The rows of X fall into 4 groups, which share some directions, and each row is roughly a mix of its group's hidden directions, except some rows that fit no group.
X (102 x 10):
[[ 16  -3   8  -5  35  16   1  -3  -6   5]
 [-13  11  15 -18   5  13   4   8 -19  20]
 [  5   0  11  14  12  -4  -1 -21 -28  12]
 [  6  19   1 -24  14  10  19  -8 -12   8]
 [-10 -15   1  25 -22  -5   1 -13  14   5]
 [ 14  -7  12  21  23   2  -3 -13  -9  16]
 [ 11  13   4   8   1 -19  23  18   9  14]
 [  0 -15  -1  20 -22 -20   0  -3  15  10]
 [ -3  18 -15 -21  14 -16  -9  17  -7   5]
 [ -3 -15   2  -7   3  23 -12 -19   2 -22]
 [  8   0  18   4  24  -8   2 -24 -12   8]
 [  5 -18   3 -18   2  -6 -24 -14  -9 -18]
 [ -7  12  -1 -25   9  -1  10   5  14 -25]
 [-17  -4   6  -1   6  24 -12 -20 -17  -6]
 [ -4 -20   0   5  -5  16 -23 -23  -4  -7]
 [ 13   4   4  10   3 -35   8   8   5  13]
 [-10  17   5  -3  17 -28  -2  -3  12 -13]
 [  5 -14   2  11   4   9 -13 -15 -25  20]
 [ 12  -5 -11   2   5  11   7  13  33  -9]
 [  4   9  -1  -6  34 -12   5  -5  -4 -19]
 [ -6   9  -4  -5 -20  -3  21   3  28  -7]
 [-10   7  -9 -12 -21   3  12  15  24  -8]
 [ 14   4   5  -9  24 -21  10   0   7 -19]
 [-12  14   3 -16   0  16  -4 -19 -24   6]
 [ 10   0  -1  -5  20  30   3  17  -4  10]
 [-22   2 -10  -4 -22  17 -15   0 -10  13]
 [ 15  12   5   6  15 -18  22  18  -1   8]
 [  4  11  15  -1  18  -1  31 -10   2 -10]
 [  8   2  14 -11  31  16   4   0  -8  13]
 [  6 -14 -16  19  -4   3 -25  11 -14  -3]
 [ -9  -3  10 -16  -2  22 -10   2  22 -17]
 [ 13   1   5  -3  21  17 -20  18  11   9]
 [  9  -9   4 -10  30   0 -18  -7 -17  -5]
 [ -1 -12   2 -28  -6   7 -17  -8  -2 -23]
 [  0  -2   0  -7   0   7   0  23  35   2]
 [  2  -5  12  19   0   0  -4  15  24  22]
 [-10 -16   2  15 -17  -7 -27  -9 -11   5]
 [  5   7  13 -22   8  19  19  19  -6   1]
 [  7   0   5 -14  -4 -29  18   7  12 -16]
 [ -1  -5  11   1   5  -4  -7  18  34  11]
 [ -1   5  -4  23  17 -27  -7 -15   3   0]
 [  6 -20  -4  14 -26  16 -14  -5   3   8]
 [  0 -21   2  15 -20   8 -20 -16  -1   9]
 [ -6  -2  -6  22  -9 -28  -3 -20   2  -3]
 [ -3   3   3  -9  21  26  -7  -8 -23  -4]
 [ -1  18   1 -12  33 -12   3   9   1  -4]
 [ -9 -12   8   3   2  14  -8 -28 -19  11]
 [ -3 -15  -3   9   3  -7 -28 -21 -15   2]
 [-15  15   5 -19 -11   2  14 -25  -5   7]
 [  0   6  17  -5 -21 -10  28   9 -10   1]
 [  3  13   3 -22  22  14  22  -4   1  -6]
 [ -4 -12 -20   1  13  23   0 -21  -9  -5]
 [ -2 -11  16 -26  15  -8  12 -19   4  -1]
 [  9  -2  -8  19   1  15 -16   0 -25  16]
 [ 12 -11 -12  13  -2  11 -29   4   3  17]
 [ -6  10 -25  -6   9 -22 -22   1  -2   3]
 [  8   8   4 -25  25   3  19   4   4  -8]
 [ 16  -9   0  10  22  18  -5  16  16   9]
 [  1   3  -2  -3 -18 -30  -1  14  20  -3]
 [ 10  -4  12  27  10  -6  21 -12 -10   6]
 [-18   9  -1 -25  11   3  10  -6   5 -23]
 [ -3   6 -16   2 -25   8  16  12  19  -9]
 [-12   4 -13 -26 -17  -3   1   8   4 -22]
 [ -4   9  -4 -24  24  14 -11  12   8  -7]
 [  7 -11 -17  19 -11   3 -10  19  20  -4]
 [  2   5  10  -3  32  14  21  -4  -5  -6]
 [  6 -16  -3  24 -18 -19  -4   5  13  10]
 [ 12  12 -13  16 -18 -10  15  14  13  12]
 [-10  16  16 -20   2  -6  19 -18 -10   3]
 [ -3  -3  -2   7  29  12  -7 -19 -10 -17]
 [ -3  -7 -16  -1 -16   5 -12  27  18  -9]
 [ -1 -18   0  20 -21 -20 -15   0   5   9]
 [-19   5   0  -5 -25 -19  -5  -9 -18  -4]
 [ 16  10   6   9  18 -18  23  12   6   4]
 [ -5 -22   3  25 -13  -2  -2 -18   5  12]
 [  5  17  -2 -21  11 -21   9  19  -8  -3]
 [-11  -8  -1  -9 -24  31  -7   0  -1   1]
 [-20  -2  -9 -16 -25  -1 -22  -3   1   3]
 [  3   7 -16  -9  29   4 -22   9   2   6]
 [-22  -2  -8 -19 -10  13 -20 -10  -3 -12]
 [-16 -13  10  -5   6  11 -24 -14 -17  -8]
 [ -6  14   9 -19  29   5  11   5   5 -13]
 [ 13  20 -16  13   2  12   8  25   3  -2]
 [ 13   7   3   9   9 -34   9   9   1  12]
 [-17 -14   3  17 -10  11 -22 -15 -12  -1]
 [ 15  13  -7 -14  11  -7 -10  30  -6  -7]
 [ 17   3   0   6  19   6 -20  18   3  19]
 [  0 -12   3 -18 -11  31  -8   0 -10 -11]
 [ 13  -1  -5   8   9  -1  24  15  25  -7]
 [ 15  -9   1  32  -1  -5   5  -8 -11  17]
 [-18   2   5 -13  -3   3  22 -16   2 -24]
 [  9  -1  -9  20  26  -4 -21  -6   5   9]
 [ -6  -4 -18  13 -31 -12  -7   5   3 -12]
 [-15  13  -7 -17 -26   2   3  18   5  10]
 [-15   3 -15 -16 -26  -3  -3  13   3 -16]
 [-16 -21   8  13 -18 -12 -16 -13   6  -1]
 [ -5 -18   1   9 -12  30 -12 -16   0  -3]
 [  3  10   7 -19  24  12  20  12 -11   0]
 [ -2  13   9 -16  13  24  17   4 -14  13]
 [  1 -18  -1   3  -8  13 -24 -11 -23   7]
 [  5   4  -7  19  14 -22 -24  -2   8   8]
 [  9   5   7  -3  21 -10  18  -1  19 -22]]
Each list below has one row that fits no group; the rest each fit one group, if only roughly. Name that row.
  z773: [ -9   2  -1 -17   8  13 -16   2  25 -19]
  z613: [  1  -5 -10  28 -22  -9  -7  12  14   3]
  z392: [ -1 -10 -22  -8  -7   3 -21  12 -14 -19]
  z696: [ -1   0 -13   7  25  29   9   2   6  -6]
  z502: [  1  -9   7  25  -2 -24 -16 -14  -8   7]
  z191: [-11   1  14 -27  10   3  -4 -21 -15   0]
  z296: [  5 -10  11   9  21   3 -23   7 -15  18]
  z160: [  8  -4 -13  10 -20 -12 -23  10  -2  18]
  z11: [  0  -4  -2  16 -17 -25   0 -12  21  -9]
  z186: [ 10 -13   6  11 -21 -22  -2   0  22   7]
  z135: [ 6  8 22  5 12 -7 31  3 -8 -1]
	z696
  z759: [ -6   7  10  15  23 -18  13 -15   7 -13]
  z432: [  1 -10   7  -4  28  24   3 -11 -12  -4]
  z60: [  1   9  20 -16  17   8  24   9  -6  -8]
  z875: [ -5  -4   3 -23 -28   5  -2   9  18  -8]
  z763: [  2  -7  -7  17   3 -19 -21 -13  10 -20]
  z920: [10  9  8 -7 16 11 27 -9 20 -1]
  z764: [ -9  -3  -2   9 -19 -16 -10  14  22 -17]
  z72: [-6  4 20 19 -5 -5  3 -5 -7 30]
  z741: [-10   9  19   3   7 -16  20 -12   8 -19]
  z109: [ 14   4   8  -2  26  19  19 -13   0   2]
  z867: [  9  -4   6  22   4 -20   2 -29  -2   0]
  z170: [  3  11  -6 -23  14  11 -13  26   1   7]
	z763
  z326: [ 11  -5   3   0  24   8  -7 -12 -29   3]
  z428: [ -3  -5  11 -19   4  33   7   4   6  -9]
  z516: [  7  -7   1   3  23  23  -8  -5 -24   6]
  z481: [  5  19   1 -17   6  -5  21  26  -6   4]
  z749: [ -6  -8 -12  17 -24 -17 -17  -2 -10  -7]
  z317: [ -8   8  -5 -28   4  21   4  14 -15  -4]
  z308: [  2   3  -7 -25  13  25  -9  16  -2   2]
  z603: [  3   1   0   2  12  22  -6 -14 -29  13]
  z154: [ 13 -11  11  21  22   5 -14  -1  -5  17]
  z465: [-16   0  -6 -19   0  25 -13  -5 -13 -14]
  z360: [-12  -4  -7  13 -22  -8   1 -30  -4  -3]
	z360
  z531: [-14 -12  -4  -9 -27  12 -21 -10   2   1]
  z273: [  2   8  -6  -5   1 -11 -30  23  12   8]
  z654: [21 -4  4  2 -2 21 -2 22 -2 22]
  z139: [  4 -10 -15  25 -11   0 -18   0 -20  -2]
  z229: [ 10 -14   7  25  10 -18 -13 -16   5   4]
  z607: [ 20  15  -9  -9  -2 -20   3  23  -1  10]
  z53: [ 19  -2  10  13  26   9  13 -11  12   9]
  z665: [ -8   8   5 -29  11  17  15   7  -1 -13]
  z368: [  1   4 -14 -24  14  14 -16  19  -4   7]
  z199: [ 10   0   3  12  14   0   1  -6 -30  22]
	z199
  z390: [  3  10  -1  -9  11  26  15  -2 -25   5]
  z192: [ 1  2  0 36 10 -8  3 -8  8 16]
  z983: [-15  21   1 -13   2  10  15   0  16 -21]
  z105: [  6   0  11  10  19   5  -4  -8 -27  20]
  z89: [  1 -11   7  31   0  -5  14 -23   2  -2]
  z151: [ -8  -5  -4  31   7  19  -4 -17  -2   8]
  z974: [ 18  -8   2  12  28   8  -7 -12 -17   3]
  z984: [  6 -17  -3  31 -12  -8   5   3  17   6]
  z272: [ -9   2  -2  -3  -5  -2  -9  -9 -40   1]
  z726: [ -7  11  -1 -14 -23 -23   9   4  18   0]
  z255: [-17   0 -14  -9 -31  -4 -14  11   2  -1]
  z933: [ -1  13   6 -26  21  12   9  18   0  -4]
	z255
  z243: [  7 -17   1  16  11   9 -17 -17 -22   3]
  z672: [-17  10  -5 -28 -17   3   0  10  11 -11]
  z430: [ -1 -12   1  14  -7 -13  11   4  33 -10]
  z363: [ -5  21  -4 -21  -7 -14  10  23  -5   7]
  z504: [ -6 -12  -5  -1 -40   3   3  -3  -3  -2]
  z924: [ 10   5   4  13 -27  -4  17   7  -1  21]
  z718: [-14  -2  -8 -10 -21 -23 -12  -5  -5 -18]
  z652: [ 13  -4   6  21  17  -9  -1 -25 -14   4]
  z911: [ -9  -1 -10 -23 -10   8  -5  24  17  -9]
  z659: [-13  -3  -6   1 -33 -17  -6 -11   5 -10]
  z771: [-10   4 -10   8  29  13 -11 -10 -19  -6]
  z305: [  0   0   8  22 -14 -24   6 -15  16   5]
  z15: [  6  -8  -4  -3  15  26 -11  26   7   5]
  z820: [ 27 -11  -1  -5   9 -20  -3  12  -8  18]
  z214: [ -9 -13  -2 -13 -22  25  -7  -7  11 -11]
	z924
  z442: [ 14   0  -4   8  10  11  -2  -8 -26  24]
  z106: [  0  -7   0  12 -27 -25  -5  -5   5  16]
  z821: [-16  15   0 -21   6   6 -19   6 -11 -19]
  z529: [  9  -9   3  32   0 -11  -4  -8  -3  21]
  z503: [  8  13  10 -19  21   3   4  26  -1   5]
  z189: [-13  -5  -6 -11  11  12 -16 -19  -3 -25]
  z261: [ 18 -12  -7  22  -6 -17  10  10  15  12]
  z497: [  4  -1  13  26  23  -6  -2 -15  13  -5]
  z401: [  3 -10  -2  19   1  -9 -20 -12 -27   3]
  z259: [ -4   7  15  -5  32 -20   8  -8   0   1]
	z259
  z658: [ -7   3   0 -26   5  25   2   4 -10 -19]
  z589: [-23   8   5 -10   5  20  -1  -6   5 -25]
  z407: [  7  -9  10  35  -4  -8   8 -17   0   3]
  z83: [  8  -1  -7  16 -14 -14  14  13  27   0]
  z123: [  0 -10   1   7  22 -12 -15 -24  -4 -17]
  z939: [ -3   3   6 -16  28  23   8  -2   5 -12]
  z546: [ 16   3  10   3  29  15  14 -12  -4   8]
  z845: [  5   1   9  20  30  -2  12 -15  -5   0]
  z377: [ -2   4  14  18  13 -18  24 -14   0  -7]
  z194: [  4   0   3 -13  30  18   1   8  -3 -19]
  z165: [  6  13   5 -10  27   3  21   8   4 -16]
  z839: [ 14  -2  -9   5 -17  -6  -8  17 -15  25]
  z748: [-13 -16  -4   5 -31   0  -8  12   6 -13]
	z748
  z719: [ -2  -3  -2  21 -21 -27   5 -13  -5   3]
  z739: [12  3  7 25 -2 -5 21  6 18 15]
  z200: [  9  -8   3  30  22  -3  -1 -19   0   0]
  z915: [ -1   4  -4 -28  16  25   4  11  -2  -2]
  z288: [-15  10   5  -3 -24 -24   9 -17   1  -2]
  z421: [ 11 -11  16  29  12  10   5 -13   9   3]
  z394: [-12 -13   7  -5 -16 -15 -25 -14 -12   5]
  z71: [ -2   3  22  -8  23  19   8   4  12 -12]
  z486: [ -7 -15   4   1 -21  -1 -13 -17  24  -8]
  z560: [ 11  -5  -7  17 -19 -11  10   5 -19  21]
  z727: [-14  -2 -16  -9 -29 -11 -15  -5   5  -7]
  z247: [ 15   2  11 -11  23  16  -1  16   2  18]
  z449: [ 18  -2  10  24  18 -10  16  -4  11   4]
	z247
  z928: [ -4  -5  -2 -25  -1  33   5   7  -1  -7]
  z580: [  1   8  -6 -26  22  16  -6  17   1   0]
  z50: [  0  -1 -13  -2  -3 -12   0  28  26  -7]
  z258: [ -1  -5   2  16  19  27   3 -19   0 -11]
  z500: [  0   0  -4 -14   0   5   7  17  35  -9]
  z451: [ 17  -2   3  22  -9 -13   9   4 -18  20]
  z505: [-15   7  -2 -33 -12   8   5   9   1 -13]
  z415: [  9  -2   5  32  11 -14 -15  -9   7   8]
  z813: [-12  -1  -1 -10 -28  21   4   5  18   0]
  z980: [ 13  -6 -15  13  -7  -2 -23   7 -11  23]
  z851: [ -7  -4   1 -18  -1  26   3  -5  10 -26]
  z341: [ 18 -11  -8  17 -11 -16  13   7  13  16]
  z728: [ 17   1   6   8  28  11   7  11 -11  16]
  z13: [  2  -3  -4  15 -27 -18  -8  -5  -5  21]
	z50
  z148: [ 10   8  -1 -14  28  22   7   5 -12  -5]
  z167: [-15  -2  -7  -6 -25 -23 -14   0  -5 -13]
  z952: [ -2   7 -10 -31  -3  12  -8  22  -2   3]
  z988: [  7  12   0  -7 -11 -16  14  27  -4  18]
  z474: [ -9 -11  19   6   5  28   3 -21   5  -3]
  z554: [-16  11   4 -20   8  20 -11  -7 -16 -14]
  z745: [ 21  -3   5  18  22   7  12 -13  13   4]
  z588: [  5   0 -11  24  -1 -28  -4  -8 -11  12]
  z124: [-17 -13   2  24 -20   6 -11 -16   2   0]
  z600: [-19 -15   4  19 -14  11  -5 -23   1   0]
  z100: [  7  -2  -4   0  18  15 -12   4 -32   3]
  z228: [ -8   3   0   6  15  31  15  -4   8 -16]
  z286: [  9  -9   5  30 -11  -3   2  -2   1  25]
  z328: [10 -7 -1 26 -6 -6  5 -2 30  3]
  z765: [ 16 -12   6  33   7   5  -7  -8   0  13]
	z474
  z250: [ -7  20  -5  -5  25 -17  14   1   7 -14]
  z499: [-10  -1   2  -1   5  22 -22  -7 -26  -2]
  z526: [  2   6  20  18   4 -17  27  -6   0  -4]
  z242: [  3 -10  -8  27   1 -19  -1 -19   5 -15]
  z131: [ 18  -3 -10  21 -14 -15   8  10   8  18]
  z217: [ -1  -7   1  34   5  -3  -5 -19   5  14]
  z895: [ 23 -16  12  22  14   9   7  -6  -5   5]
  z282: [ -1  -5  -5 -21  -8  27 -17  14   8   1]
  z36: [ 5 -2 23  8 23  2 -3 -8 -9 23]
  z910: [ 7  0 17  3 24 20 23 -3 -1 -2]
  z113: [  6  19  -3 -10  24 -15   7  16 -11  10]
	z242
  z694: [  2  -7  -3  27   6   1 -12 -10 -19  20]
  z22: [-11  10   6  -4  26  -7  15 -15   6 -19]
  z441: [  5  11   3 -22  28  11   6  16  -5   1]
  z240: [  6  11   1 -24   9  15  16  18  -9 -13]
  z523: [ 15  -1  -4 -10   1 -14   4   0  15 -33]
  z855: [ -4   7  -2 -30  16  20   4  13  -1  -7]
  z271: [  2  14  -6  -1 -18 -21  14  13  22  -1]
  z270: [ 18  -7  -6  19  19  12   1  -2 -15  19]
  z209: [  4   2  -3 -16   5   9  11  14  33  -9]
  z689: [  9 -23  -1  29  -3  -3  -6  -6  -3  17]
  z804: [  7 -10  -2  15   8  -8 -16 -18 -28  -2]
	z523
  z364: [ -7 -13   2  17 -28  -4   7 -20   4  -8]
  z408: [  7   4  -2 -19  12   1  15  -1  28 -16]
  z28: [-12   8  -2 -22  -3  21 -11  -3 -15 -19]
  z935: [ 12  -1  -3  -2  -4 -22  19  13  26   0]
  z843: [12  4 18 13 33  4  8  4  2  4]
  z985: [ -5   7 -11 -12 -19  -1  17   4  24 -17]
  z651: [  0  16  -1 -16  21  18  14   8   4 -18]
  z917: [-13   8  13  -1   1 -19  24 -13   4 -18]
  z669: [-12   3  -3 -29  -7 -12 -10  -3  12 -20]
  z583: [ -8  -3   9 -17   9   4 -13 -21 -26   5]
  z926: [  7 -11   1  17 -21 -16 -13  -3  -3  23]
	z28
  z630: [ 12 -14   4  27 -16   1 -16  -1   6  15]
  z872: [ 10  -4   9 -21  23 -15   2  16  10 -11]
  z257: [ -7  -7  -5  19 -18 -14 -18  -4 -23   3]
  z319: [ -6 -12 -10 -12 -28  20 -15   1   3  -2]
  z553: [ 14 -12   3  17  18 -22 -11 -17  -4  -2]
  z961: [ -3   7   5 -23  25  16   0   3  -7 -17]
  z438: [-19   1  -5 -11  -3  13  -7 -14  20 -23]
  z979: [ 12  -8  -2  19  16  -9 -11  -6 -27  11]
  z785: [14 -4 12  4 25 11  5  4 23 13]
  z836: [-11  21   5 -18   9 -16  -3  21   2  14]
  z3: [ 8 -4  2 12  1  1  5 14 37  5]
	z836
  z125: [-11  -6  -8  19  10   8 -20 -21 -15   6]
  z999: [ 13  -7  11  -2 -18  14  22  12  18  -7]
  z704: [ 15 -14   9  30  -8   0   5  -6  11  14]
  z837: [ -7  -3  -2  -3 -10  38  -2   3 -16   5]
  z781: [ -4  -3  -5  12 -19 -20 -17  19  10 -12]
  z25: [  6   0   2  20  23  12  17  -9  13 -13]
  z32: [ 14  -2   2  26  10 -15   1   3 -15  20]
  z530: [  8   1 -17 -17   8  18  10   7  17 -20]
  z446: [  4   6 -13  -6  -7  -1  -2  33  18  -9]
  z631: [  1  13   3  -7  20   8  24   5  16 -18]
  z215: [ 20   0   4  17  19 -27   6   1  -1   4]
  z8: [-24   0   6  -4 -24 -13  -9 -10  12 -10]
  z417: [-17   3  10   2 -17 -14 -11  -1 -24  17]
	z446
  z385: [ -8   4  -1 -15  -3  35   4  11 -15  -4]
  z802: [  8  -6   6  31   4  -2  -8  -9 -16  18]
  z841: [  4  -1   4  21 -18 -14   8   3  20  19]
  z866: [ -6  10  -5  -3 -22 -25   2  14  12  17]
  z965: [  6  12  -2 -16  -4 -20  16  15  22  -7]
  z330: [-12 -12  -1 -19 -24  11 -19  -7   8 -10]
  z457: [ 12  12  -2 -17  20   2  19  17  11 -11]
  z783: [-18 -13   6  12  -4  18  -9 -26  -9   3]
  z103: [  1   6   3  -8  14  33  17   4  -6 -12]
  z824: [  8 -15  -9  26 -13 -19 -13  -3   7   6]
  z550: [-3 13  1 -9 19 28 16 -9 -9 -5]
  z992: [  3   8   3 -13  23  24  11 -10 -17   2]
  z43: [  7   4  23  22   6 -21  16  -5   0   2]
	z824
  z970: [ 10  -2   0 -18  28  25   1   2  -7  -2]
  z641: [-24  -5   3  10 -22   7 -14 -20  -3   0]
  z274: [ 16   4   8 -24  17   5  17  16   9   6]
  z731: [ -7   0   6  23 -16 -19  -6 -14 -17  12]
  z241: [  9 -16 -11  27  -1   9 -14 -14  -6  13]
  z888: [ -7  17  -7 -25  25  -4  -2  14  -1  -7]
  z624: [ 19  -8  -7  16  -9 -20 -11  19   1  13]
  z536: [ -8   5  -1 -23  13  13 -18   8  19 -13]
  z190: [  9   3   5   7   6 -10  19 -14  30 -10]
  z622: [-12  -5  -7 -14 -26   4 -21   3 -13  10]
  z545: [  5   9   5  12  -2 -24  15   6  26   8]
	z274
